[136 129 114 156] => 129
[101 105 104 100] => 105
[152 147 101 122] => 147
[150 114 121 104] => 114
[135 139 153 135] => 139
[118 126 155 127] => 126
[131 100 120 144] => 100
---
[[150 130 127 125 120 132 126]
 [139 122 121 109 122 137 142]] gives 122

[[141 116 149 123 145 111 130]
 [120 116 117 140 138 149 148]
 [129 110 142 114 117 118 126]] gives 116

[[150 126 139 134 152 110 137]
 [125 111 109 140 130 128 126]
 [129 136 118 125 126 120 126]] gives 111

[[120 139 134 151 129 135]
 [133 119 126 103 125 118]] gives 119

[[130 126 128 135 127 124 126]
 [148 152 150 142 152 119 153]
 [105 104 103 108 102 158 101]] gives 152

[[117 132 142 115 120 130 126]
 [114 131 138 102 133 141 121]
 [118 135 141 145 107 140 138]] gives 131

[[143 140 125 114]
 [129 140 126 108]
 [103 123 129 114]] gives 140

[[112 139 127 140 151 121 115]
 [124 120 118 133 130 127 119]] gives 120

[[144 140 105 137]
 [113 116 128 117]
 [106 112 134 120]] gives 116

[[131 134 124 154]
 [125 119 125 130]
 [130 138 139 116]] gives 119
---
[[127, 131, 127, 128, 129, 123, 128, 130, 126, 128, 133, 128, 126, 126, 127],
 [146, 144, 146, 121, 145, 128, 144, 145, 146, 146, 122, 146, 147, 122, 146],
 [145, 142, 143, 121, 145, 125, 143, 146, 144, 146, 123, 144, 143, 121, 146],
 [129, 125, 123, 140, 125, 134, 135, 127, 127, 130, 143, 125, 126, 142, 126],
 [124, 123, 124, 138, 122, 139, 124, 122, 124, 123, 130, 123, 125, 138, 123],
 [120, 120, 120, 155, 120, 142, 121, 120, 120, 120, 144, 120, 120, 154, 120],
 [120, 120, 120, 157, 120, 135, 120, 120, 120, 120, 154, 120, 120, 156, 120],
 [121, 123, 123, 137, 122, 130, 121, 121, 121, 121, 132, 122, 122, 136, 121],
 [124, 123, 127, 127, 124, 133, 123, 124, 126, 123, 124, 125, 126, 127, 125],
 [134, 136, 138, 125, 136, 126, 132, 135, 134, 134, 125, 136, 136, 125, 135]] => 135

[[134, 140, 123, 130, 145, 126, 125, 125, 148],
 [135, 123, 138, 132, 116, 116, 135, 130, 123],
 [136, 125, 139, 126, 135, 123, 134, 118, 133],
 [129, 131, 132, 132, 129, 122, 133, 130, 119],
 [125, 136, 135, 137, 123, 101, 117, 122, 122],
 [118, 113, 137, 114, 132, 109, 127, 120, 129],
 [133, 124, 122, 121, 129, 130, 128, 132, 135]] => 135

[[126, 136, 131, 130, 126, 141, 135, 125, 116, 126, 121],
 [120, 134, 133, 125, 127, 122, 130, 128, 131, 119, 124],
 [131, 131, 123, 138, 119, 123, 116, 130, 131, 110, 119],
 [137, 141, 129, 136, 132, 119, 120, 145, 105, 123, 126],
 [131, 130, 131, 143, 129, 128, 125, 116, 130, 126, 135],
 [134, 109, 144, 123, 119, 138, 118, 119, 123, 138, 133],
 [126, 128, 117, 118, 136, 142, 115, 105, 130, 113, 118]] => 118

[[127, 150, 129, 107, 127, 118, 131, 144, 122, 123, 154, 118, 122, 130, 131],
 [126, 141, 132, 124, 128, 126, 130, 151, 118, 117, 154, 120, 138, 137, 131],
 [125, 143, 131, 118, 127, 125, 131, 150, 118, 118, 155, 119, 133, 135, 130],
 [126, 149, 129, 109, 127, 120, 131, 146, 121, 121, 155, 118, 125, 131, 131],
 [126, 146, 130, 113, 128, 122, 132, 148, 119, 119, 155, 118, 129, 133, 130],
 [126, 145, 131, 116, 128, 122, 131, 149, 119, 119, 156, 119, 131, 134, 131],
 [125, 142, 131, 121, 128, 125, 130, 151, 118, 117, 154, 120, 135, 136, 130],
 [126, 147, 130, 111, 127, 121, 131, 148, 121, 120, 156, 118, 127, 132, 130]] => 130

[[131, 126, 123, 129, 130, 126, 125, 131, 130, 128, 130, 133, 130],
 [152, 118, 106, 136, 131, 114, 108, 131, 143, 126, 144, 147, 128],
 [143, 120, 111, 133, 131, 122, 113, 130, 135, 130, 136, 136, 126],
 [149, 119, 108, 135, 130, 115, 110, 131, 142, 127, 143, 142, 126],
 [140, 122, 113, 132, 132, 124, 116, 130, 132, 130, 133, 137, 129]] => 129

[[122, 121, 132, 138, 136, 152, 120, 128, 128, 134],
 [122, 135, 131, 130, 123, 152, 123, 132, 120, 131],
 [125, 129, 126, 126, 128, 152, 137, 135, 128, 123],
 [129, 132, 132, 133, 129, 152, 134, 133, 123, 130],
 [120, 123, 127, 139, 134, 152, 122, 132, 128, 134]] => 134
---
Input:
[[129 129 129 132 118 102 128]
 [130 128 130 128 136 112 127]
 [128 129 127 129 121 123 128]]
Output: 128, 136

Input: [107 114 149 122 132]
Output: 149, 149

Input: [130 128 128 129 100]
Output: 128, 130

Input: [138 124 106 133 134]
Output: 106, 138

Input: [131 101  99 149 117 149 156]
Output: 149, 156

Input: [114 121 133 102 140 118 109]
Output: 102, 140

Input:
[[117 100 155 109 119]
 [133 157 132 130 150]
 [123 131 130 129 131]]
Output: 132, 157

Input: [153 101 130 100 114]
Output: 130, 153
---
[[115 133 128 155]
 [121 123 141 126]
 [118 108 133 117]] Answer: 118

[[157 116 120 127 118 132]
 [158 115 118 142 119 122]
 [113 135 131 113 134 140]] Answer: 113

[[138 137 124 143 134]
 [137 151 130 133 130]
 [134 149 136 130 118]] Answer: 134

[[156 123 124 112 133 118]
 [126 118 100 149 131 105]
 [126 149 120 125 148 129]] Answer: 126

[[115 139 137 121 119 109]
 [123 136 149 116 104 102]
 [108 121 105 138 142 137]] Answer: 108

[[139 146 123 131 145]
 [137 151 116 130 143]
 [141 143 130 132 146]] Answer: 141

[[148 106 153 149 151]
 [114 143 126 127 129]
 [114 149 115 112 114]] Answer: 114

[[132 131 128 117 129 122 123]
 [137 156 130 124 142 127 114]
 [137 141 127  99 130 112 109]] Answer: 137

[[136 120 144 144 124 124 139]
 [132 121 120 105 128 121 130]
 [113 123 117 108 120 139 144]] Answer: 113
---
[[149 120 133 110 146 125]
 [106 145 122 152 107 138]
 [137 128 124 124 135 139]] -> 125, 137

[128 142 137 114 100] -> 100, 128

[[145 115 117 111 148 139 111]
 [107 151 142 150 106 114 152]
 [125 128 129 126 126 128 127]] -> 111, 125

[[119 102 118 150]
 [114 105 111 146]] -> 150, 114

[[122 141 128 141 145]
 [122 139 129 140 142]
 [147 131 106 143 121]] -> 145, 147

[143 146 146 156] -> 156, 143
---
[[144 133 143 122]
 [142 136 150 132]
 [127 130 122 132]]: 142

[122 117 133 122 104 141 130]: 104

[[124 134 106 139 139]
 [127 128 128 101 132]]: 139

[158 125 129 108 134 119]: 134

[135 113 137 129 128 143 151]: 128

[148 116 126 123 150]: 150

[[112 126 135 142 146 147 144]
 [157 144 130 118 112 110 109]]: 146

[[137 132 103 130 113 118]
 [147 115 114 114 103 136]]: 113
---
Input:
[[104 143 129 109 107 128 124]
 [118 131 123 112 117 132 125]
 [104 131 118 110 116 120 128]]
Output: 131

Input:
[[120 118 139 134 109 128 107]
 [131 138 128 133 121 133 117]
 [129 133 139 130 116 135 103]]
Output: 133

Input:
[[139 124 125 118 121 123]
 [151 128 137 101 125 114]
 [102 119 115 145 123 146]]
Output: 119

Input:
[[107 107 140 121 144]
 [127 154 135 146 131]
 [129 140 129 133 120]]
Output: 140

Input:
[[124 140 137 140 138 120]
 [143 124 149 138 128 103]
 [128 133 131 122 126 134]]
Output: 133

Input:
[[119 157 150 131]
 [119 157 150 132]
 [120 153 147 131]]
Output: 153

Input:
[[116 121 127 135 141 144 145]
 [137 130 122 118 117 119 123]
 [110 108 106 106 106 108 110]]
Output: 108
